+3.95 +3.71 -1.46 +4.05 -1.59 +3.94 +4.05 -3.38 +3.49 -2.21 -1.57 -1.43
 +4.08 +3.58 -2.31 +3.87 +3.92 -1.47 -1.39 -1.59 +3.71  L
+8.19 +8.16 +8.12 +8.13 -2.51 -3.14 +7.89 -5.53 +7.87 -6.10 -6.00 -2.44
 +8.15 +6.94 -6.02 +8.20 +8.23 -5.97 -2.54 -2.51 +8.16  K
+8.19 +8.16 -5.65 +8.13 -2.51 +8.22 +7.89 -5.53 +7.87 -6.10 -6.00 -2.44
 +8.15 +6.94 -6.02 +8.20 -0.35 +0.28 -0.20 -0.09 -0.27  F
+6.21 +5.84 -1.96 +6.36 -3.58 +6.18 +6.47 -5.80 +5.65 -3.22 -2.36 -3.13
 +6.39 +5.96 -3.27 +6.09 +6.13 -2.39 -3.17 -3.58 +5.84  A
loc: +8.12 -> K, 2
loc: -1.57 -> L, 10
loc: -3.13 -> A, 11

+1.67 -3.29 +2.21 -0.48 -0.44 -0.75 -0.89 +2.55 -9.41 -2.52 -3.58 -0.22
 -1.01 -0.40 -2.21 -2.96 -3.96 -2.45 -0.23 -6.55 -8.12 +0.03 +5.68 -0.73
 +3.05 +8.82 +0.52 +2.74 -0.49 -0.55 -0.16 +1.87 +5.35 +0.07 -0.62 = E
+3.96 +1.00 +5.31 -0.06 +0.07 -0.18 -0.01 +0.63 -1.52 -2.63 -3.79 +0.45
 -0.90 +0.12 -0.88 -1.74 -4.18 -2.67 +0.52 -0.88 -1.11 -0.29 -0.20 +0.61
 -0.77 -0.78 +0.11 -1.22 -0.25 -1.50 -2.35 +0.68 +6.45 -0.63 +5.09 = H
-4.86 -5.15 -6.96 -0.44 -0.27 +1.16 -0.95 +0.60 -7.30 +2.10 +2.75 +0.29
 +0.77 +0.01 -1.86 -0.77 +1.65 +2.35 -0.32 -5.16 -6.59 +0.07 -5.04 -0.19
 -1.33 -7.21 -0.56 -0.71 +0.33 +1.96 +1.80 -1.46 -8.98 +0.30 -2.40 = X
+1.67 -3.29 +2.21 -0.48 -0.44 -0.75 -0.89 +2.55 -9.41 -2.52 -3.58 -0.22
 -1.01 -0.40 -2.21 -2.96 -3.96 -2.45 -0.23 -6.55 -8.12 -0.59 +8.81 -0.18
 -0.66 -8.16 -0.43 -0.68 -0.66 +0.56 -1.74 +1.01 +1.41 -0.82 +6.59 = D
find: +3.96 +1.00 +5.31 -0.06 +0.07 -0.18 -0.01 +0.63 -1.52 -2.63 -3.79 +0.45
 -0.90 +0.12 -0.88 -1.74 -4.18 -2.67 +0.52 -0.88 -1.11 -0.29 -0.20 +0.61
 -0.77 -0.78 +0.11 -1.22 -0.25 -1.50 -2.35 +0.68 +6.45 -0.63 +5.09 -> H
loc: +8.82 -> E, 25
find: -4.86 -5.15 -6.96 -0.44 -0.27 +1.16 -0.95 +0.60 -7.30 +2.10 +2.75 +0.29
 +0.77 +0.01 -1.86 -0.77 +1.65 +2.35 -0.32 -5.16 -6.59 +0.07 -5.04 -0.19
 -1.33 -7.21 -0.56 -0.71 +0.33 +1.96 +1.80 -1.46 -8.98 +0.30 -2.40 -> X
find: +1.67 -3.29 +2.21 -0.48 -0.44 -0.75 -0.89 +2.55 -9.41 -2.52 -3.58 -0.22
 -1.01 -0.40 -2.21 -2.96 -3.96 -2.45 -0.23 -6.55 -8.12 -0.59 +8.81 -0.18
 -0.66 -8.16 -0.43 -0.68 -0.66 +0.56 -1.74 +1.01 +1.41 -0.82 +6.59 -> D
find: +1.67 -3.29 +2.21 -0.48 -0.44 -0.75 -0.89 +2.55 -9.41 -2.52 -3.58 -0.22
 -1.01 -0.40 -2.21 -2.96 -3.96 -2.45 -0.23 -6.55 -8.12 +0.03 +5.68 -0.73
 +3.05 +8.82 +0.52 +2.74 -0.49 -0.55 -0.16 +1.87 +5.35 +0.07 -0.62 -> E

